One turn moves every row onto another: examples first, then more rows asked:
J_815: [-0.13  0.31  0.80  1.15 -0.45 -0.10  0.30  1.95 -0.08  0.20 -1.16 -1.92
 -2.98]
J_446: [-1.33 -0.34 -1.75  1.59 -1.48  1.63 -0.57  2.99  2.43 -0.29 -0.89  0.58
 -1.45]
J_960: [-1.46 -0.57 -1.89  0.44 -0.21  0.86 -0.09  1.38  1.78  0.28  0.71  0.32
 -1.23]
J_838: [ 1.03 -1.32 -0.12  0.19 -2.41 -0.89  0.21  3.52  1.08  0.10 -1.86  0.03
 -1.92]
J_765: [ 0.29 -0.72  0.64 -0.11  0.77 -0.13 -1.13  3.19 -0.63  0.17 -0.82 -0.29
 -1.76]
J_699: [ 0.42 -1.07 -0.49  0.46  0.11  1.58 -0.26  3.62 -0.72  0.11 -2.14  0.08
 -2.63]
J_903: [ 1.16 -0.97  0.49  0.28  0.02 -1.28 -0.05  2.14  1.42  0.49 -1.57 -0.91
 -1.29]
J_209: [ 1.30 -0.21 -0.10  0.16 -0.86  0.52  0.34  2.40  0.65  1.04 -3.12 -0.95
 -1.60]
J_872: [ 0.17  0.35 -0.08  0.26 -3.20  0.61 -1.33  1.16  1.15  0.34 -1.45 -1.06
 -1.83]
J_836: [ 1.41  0.80 -0.59  0.92 -0.84  1.26  0.51  1.54  2.31  0.75 -1.63  0.48
 -0.45]
J_394: [ 0.59 -0.09 -0.89  1.13  0.18 -0.11  0.55  1.14  2.81  0.19 -0.23 -0.65
 -0.80]
J_272: [-0.14 -0.43 -1.03 -0.02 -0.54  2.26  0.98  2.27 -0.43 -0.22  0.10  0.93
 -3.04]
J_585: [ 0.54 -0.36 -1.18  2.14 -1.47  1.35 -2.13  2.87  0.58 -0.45 -1.61 -1.20
 -1.67]
J_175: [ 0.92  0.73 -1.68  0.35 -0.13  0.79  0.01  2.52  0.48 -0.66  1.72  0.40
 -1.44]
J_665: [ 0.01  0.14 -1.36 -1.52 -1.59 -0.32 -0.17  1.49  2.57  0.26 -0.37 -0.09
 -1.59]
J_684: [ 1.34 -0.43 -1.35  0.78 -1.67  1.13 -0.08  2.24 -0.05 -1.21 -0.08 -1.76
 -3.34]
J_619: [ 0.01  0.45  0.16  1.00  0.35  0.46 -1.63  2.58  2.69 -0.16 -1.88 -0.28
 -1.37]
J_756: [ 0.77 -1.67 -1.22  0.12 -2.37  0.72 -1.22  2.49  1.41 -1.32 -0.05  0.88
 -2.80]
J_317: [-1.33 -0.25 -0.67 -0.62  0.11  0.97 -0.41  2.13 -0.67  0.23  0.73 -0.16
 -2.14]
J_386: [ 1.04  0.79  0.20  0.30 -0.36  1.43 -1.12  4.35 -0.08 -0.79 -0.57  0.49
 -1.61]
J_57: [-0.18 -0.45 -1.46  0.27 -1.58  1.61  0.80  1.44  1.81  0.43 -0.19  1.89
 -1.46]
J_880: [ 1.34  0.98 -0.42  1.79 -1.17  0.80  1.52  2.20  1.95 -0.58 -0.50 -1.21
 -1.88]
J_748: [-0.71 -1.75 -1.17  1.32 -1.08 -0.41 -0.64  3.30 -0.53  0.17 -0.12  0.44
 -2.20]
J_625: [-1.11  0.81 -0.75 -1.17 -2.20  1.46  0.36  2.36  0.18  0.02 -0.24 -0.63
 -2.71]
J_672: [ 1.41  1.06  0.22  0.60 -1.71  1.66 -1.42  1.64  1.70 -1.17  0.27  0.47
 -1.82]

J_756 -> J_684
J_394 -> J_960
Where do these go?
J_665 -> J_175
J_836 -> J_57
J_838 -> J_880

One turn moves every row onto another: examples first, then more rows asked:
J_152: [ 0.15 -0.66  0.17  1.19 -1.91  2.43 -1.58  0.80 -1.25  0.33  1.93  1.53
 -2.23 -0.87]
J_886: [ 1.42 -0.63  0.86  0.80 -0.79  3.40 -0.29 -1.10 -0.21 -1.37  1.63 -0.43
  0.72 -0.81]
J_116: [ 0.24 -1.51  0.37  0.18 -1.41  0.72  1.06 -0.97  0.14 -1.51  0.59  0.02
  0.73 -0.31]
J_961: [-0.62 -0.81  1.14  0.77 -0.34  2.25 -1.16 -0.89 -0.48 -1.36  1.59 -1.72
  0.12  0.38]
J_704: [ 0.11 -0.18  0.85  0.39 -0.69 -0.18 -1.73 -0.35 -0.05 -2.66  1.07 -1.34
 -1.59 -0.20]
J_714: [-0.55 -0.83 -0.33  1.21 -2.66 -0.16 -0.93  0.74 -0.82  0.09  1.24  0.50
 -2.11 -1.18]
J_368: [ 0.64 -0.26 -0.52  1.83 -1.03  1.33 -2.01 -0.41 -1.55  0.64  1.37  1.76
 -1.08 -2.25]
J_676: [ 1.57 -0.94  0.44  0.10 -1.11  0.25 -0.60 -1.05 -0.24 -2.55  0.31  1.81
 -1.72 -0.97]
J_219: [-1.01  0.31 -0.27  1.46 -2.52  1.70 -0.47  0.97 -0.71  0.09  2.11  0.56
 -0.24 -0.32]
J_203: [ 0.35 -0.61 -0.32  1.10 -1.11  1.96 -0.33  0.66 -0.67  1.12  1.92  0.11
  0.64 -1.57]
J_418: [ 0.39 -0.77  0.50  1.12 -0.84  2.69 -0.57 -2.25 -1.04 -1.54  0.79  2.07
  0.18 -0.30]
J_587: [-0.08 -0.50  1.05  1.37 -0.13  1.85 -2.88 -1.77 -1.32 -1.91  1.17  0.02
 -1.82 -0.24]
J_308: [ 0.91  0.38 -0.67  0.86 -1.49 -0.44 -0.88  1.17 -0.26 -0.23  1.47  0.58
 -0.73 -2.08]
J_66: [ 1.65  0.59  2.52  1.53 -1.64  0.27 -2.01  0.17 -0.84 -1.21  0.13  0.60
 -1.32 -0.01]
J_739: [ 0.43 -0.10  2.49  2.47 -1.58  1.57 -1.77 -1.08 -1.57  0.03  0.11  0.37
 -0.01  0.23]
J_182: [ 1.49 -1.47  0.52  1.46 -0.90  1.33 -1.78 -2.46 -1.08 -1.51  0.48  0.54
 -1.78 -1.98]
J_989: [ 1.02 -0.77  2.66  1.20 -1.74  0.56 -0.66  0.43 -0.49 -0.11  0.15 -1.01
 -0.07  0.27]
J_916: [ 0.90  0.38  0.07  1.06 -1.78 -0.33 -0.25 -1.04  0.26 -2.68  0.79 -0.69
  0.04 -1.36]

J_152 -> J_219
J_886 -> J_916
Where do these go?
J_587 -> J_961
J_308 -> J_368
J_739 -> J_989
J_676 -> J_418

One turn moves every row onto another: examples first, then more rows asked:
J_510: [-0.02  0.61 -0.63 -1.85  0.66  0.83 -2.13 -0.38  2.64  1.57  0.37 -0.49
  0.34]
J_135: [ 1.23  1.48 -2.69  0.34  1.02  1.52 -0.20 -1.11  1.04 -0.66  1.52 -1.20
  0.42]
J_56: [-0.39  2.02 -2.11 -0.91  0.90  1.57 -0.34 -3.24  0.48  0.01  0.42 -0.30
 -0.10]
J_208: [ 1.63  1.20 -1.11 -1.00  0.40  2.67 -1.80 -0.29  0.40  0.92 -0.58 -0.63
  0.29]
J_181: [-0.27  1.35 -1.10 -2.88  0.52  1.32  0.07 -2.65  1.06 -0.72  0.52 -1.33
  0.80]
J_663: [ 0.68  2.04 -1.09 -1.47  0.06  0.88 -1.99 -1.55  2.74  0.14 -0.30 -0.93
 -0.98]
J_532: [-0.78  0.59  0.10 -2.43  1.11  1.14 -0.69  0.04  1.81  1.50 -0.97 -0.67
  0.46]
J_951: [-1.74  1.87 -1.08 -1.51  1.18  0.21  0.11 -1.01  2.20 -0.46  1.67 -1.25
 -1.18]
J_575: [-2.71  1.61 -0.30 -1.22  0.83  1.88 -0.23 -0.50  0.04  0.42  0.45 -0.20
 -0.45]
J_930: [ 0.07  1.42  0.24 -2.66  1.07  0.12 -0.16 -1.86  0.83 -0.74  0.15 -0.23
  1.57]
J_799: [ 1.01  2.43 -0.63  0.37  1.06  1.17 -1.15  1.01  1.41  1.00 -0.02  0.27
 -0.90]
J_380: [ 0.50  2.06 -0.49 -1.10  0.93  0.87 -0.43  2.47  0.95 -0.03  0.62 -0.95
 -0.40]
J_372: [ 2.75  1.76 -1.44 -1.39  0.97  1.66 -0.83 -1.69  1.21 -0.08  0.50 -0.95
  0.51]
J_762: [ 0.19  2.70  0.56 -1.46  1.74 -0.15 -0.80 -0.77  2.13  0.21  1.82  0.51
  0.20]
J_389: [-0.38  1.71 -1.56 -1.42  2.34 -0.65  0.81 -0.28  0.06 -0.47  1.69 -0.51
  0.49]
J_234: [ 0.53  1.00 -2.40 -0.02  0.35  2.47 -0.61  0.46  0.28 -0.02  0.11 -1.66
 -0.67]
J_43: [ 0.35  3.24 -1.43 -0.26  1.19  2.00  0.90 -0.21 -0.58 -0.60  0.13 -0.42
 -0.71]
J_298: [-0.02  2.55  1.25 -2.56  1.43  1.30 -0.06 -0.04  0.11  0.63 -0.03  0.16
 -0.70]
J_985: [-1.60  1.95 -1.34 -1.26  1.30  0.87 -0.38  1.99  1.25  0.10  0.54 -1.10
  0.40]
J_555: [-0.22  1.61 -1.26 -0.58  1.79  1.19  1.32 -0.47 -0.96 -0.11  1.47 -0.02
  0.79]

J_372 -> J_135
J_532 -> J_930
J_951 -> J_575
Where do these go?
J_510 -> J_181
J_43 -> J_799

